Some points, one per row:
np.array([1.05, 0.40, 2.24, -5.77, -0.56, -0.93, 2.84, -1.38])
np.array([-0.41, 1.27, 2.88, -4.74, -0.26, -0.65, 2.57, -1.56])
np.array([-1.68, -0.04, -1.71, 4.71, 0.10, 0.45, -0.60, 1.89])
np.array([-0.21, 0.27, 1.16, 1.91, -0.76, 0.60, 0.94, -0.58])
np.array([0.36, 0.85, -0.08, 1.13, -0.51, -0.33, 0.08, 0.30])
np.array([-0.17, 1.21, -1.47, 2.69, -0.47, -0.02, -0.02, 0.15])
np.array([0.15, 0.81, -0.08, 0.17, -0.63, 0.24, 0.59, 0.65])
np.array([-1.84, 0.30, -0.62, 2.80, 0.86, 0.46, -0.97, 0.54])
np.array([-1.25, -1.53, -0.72, 4.21, 0.85, 0.55, -1.37, 0.41])
np.array([-0.79, -1.48, 0.77, 0.90, 0.74, -0.16, -0.56, 1.12])
np.array([-0.01, -1.89, 0.25, -3.78, 1.46, 0.12, 0.50, -0.38])
np.array([1.05, -0.04, 0.72, -2.86, -0.97, -0.70, 0.94, -0.63])
np.array([0.64, 1.16, 1.23, -1.41, -0.20, 0.30, 0.01, -1.54])
12 more points follow, each with its number after it:
np.array([-0.76, -1.40, -0.69, -2.61, 1.54, 0.58, -1.02, -0.12]) 0
np.array([0.42, 0.64, 1.65, -4.57, -0.69, -0.15, 0.92, -0.88]) 1
np.array([0.36, -0.73, -0.20, 1.36, -0.36, 0.90, -0.47, -0.08]) 2
np.array([0.23, 0.30, -1.23, -2.53, -0.53, -1.40, -0.34, -0.09]) 3
np.array([-0.62, -1.52, 2.52, -3.54, 1.88, 0.27, 0.00, -0.73]) 4
np.array([0.67, 0.27, 0.62, -0.39, 1.21, -0.26, 0.22, 0.41]) 5
np.array([0.25, 1.43, -1.71, 1.93, -0.98, -0.40, -0.11, 0.20]) 6
np.array([-0.16, -0.05, 0.85, 0.54, -0.21, -0.58, 1.12, -0.51]) 7
np.array([-1.14, -0.98, 1.81, -2.06, 1.91, 0.14, 0.71, -0.23]) 8
np.array([-0.80, 0.74, -1.04, 1.89, 1.00, 0.29, -0.41, 0.01]) 9
np.array([-0.45, -1.96, -0.14, 0.50, -0.54, 0.52, 0.46, 0.60]) 10
np.array([-1.53, 0.05, 0.28, 3.11, 0.07, 0.59, 0.16, 0.21]) 11
Which of these numbered points is nearest to each point below, ignoring the direction in which the first points spread most? Its number follows each.
np.array([-0.83, -1.18, -2.03, -0.73, 0.05, 0.95, -1.09, -0.35]) > 0
np.array([-0.09, -1.61, 1.47, -3.76, 0.22, -0.63, 1.30, -1.55]) > 10
np.array([-0.31, 0.74, 1.88, -0.29, -0.54, 0.27, 1.41, 0.28]) > 11
np.array([-3.11, -2.47, 1.74, 4.09, 2.15, 0.46, 1.22, 1.09]) > 8
np.array([1.22, 4.00, -5.43, 7.03, -2.13, 0.20, -1.66, 2.04]) > 6
np.array([-1.66, -3.27, 3.71, -4.29, 0.86, 1.47, 1.86, -1.10]) > 4
np.array([0.54, 0.19, 1.09, -2.38, 0.92, -0.42, 0.85, -0.58]) > 5
np.array([-1.31, -2.95, 0.77, -2.76, 1.97, -0.63, 0.27, -1.03]) > 4
np.array([-0.77, 1.59, 2.86, -2.48, 0.38, -0.22, 1.97, -0.10]) > 11
np.array([-0.23, -2.65, 2.52, -8.94, 1.23, -0.04, 0.68, -2.23]) > 0
np.array([0.24, 0.66, -3.87, 7.35, -0.29, 0.82, -1.30, 1.58]) > 6
np.array([-0.11, 0.68, -0.21, 1.40, -0.65, -0.40, 0.34, -0.11]) > 7
np.array([-0.75, -0.82, 1.66, -0.37, 0.30, 0.17, -0.12, -0.46]) > 11
np.array([2.11, -0.14, 1.42, -4.68, -1.76, 0.19, 2.16, -1.96]) > 2
np.array([0.28, 1.44, 1.58, 1.44, -0.33, -1.15, 1.82, 0.34]) > 7
np.array([-0.48, -1.33, -0.02, -1.04, 0.03, -0.34, -0.12, 0.58]) > 10
np.array([-0.36, -1.55, 1.91, -4.07, 0.70, -0.58, 0.70, -0.58]) > 8
np.array([0.12, 0.70, 1.13, -2.66, -0.67, -0.47, -0.18, -1.07]) > 1
np.array([-2.07, -2.25, 0.05, 4.28, 1.52, 0.40, -1.38, 1.29]) > 8
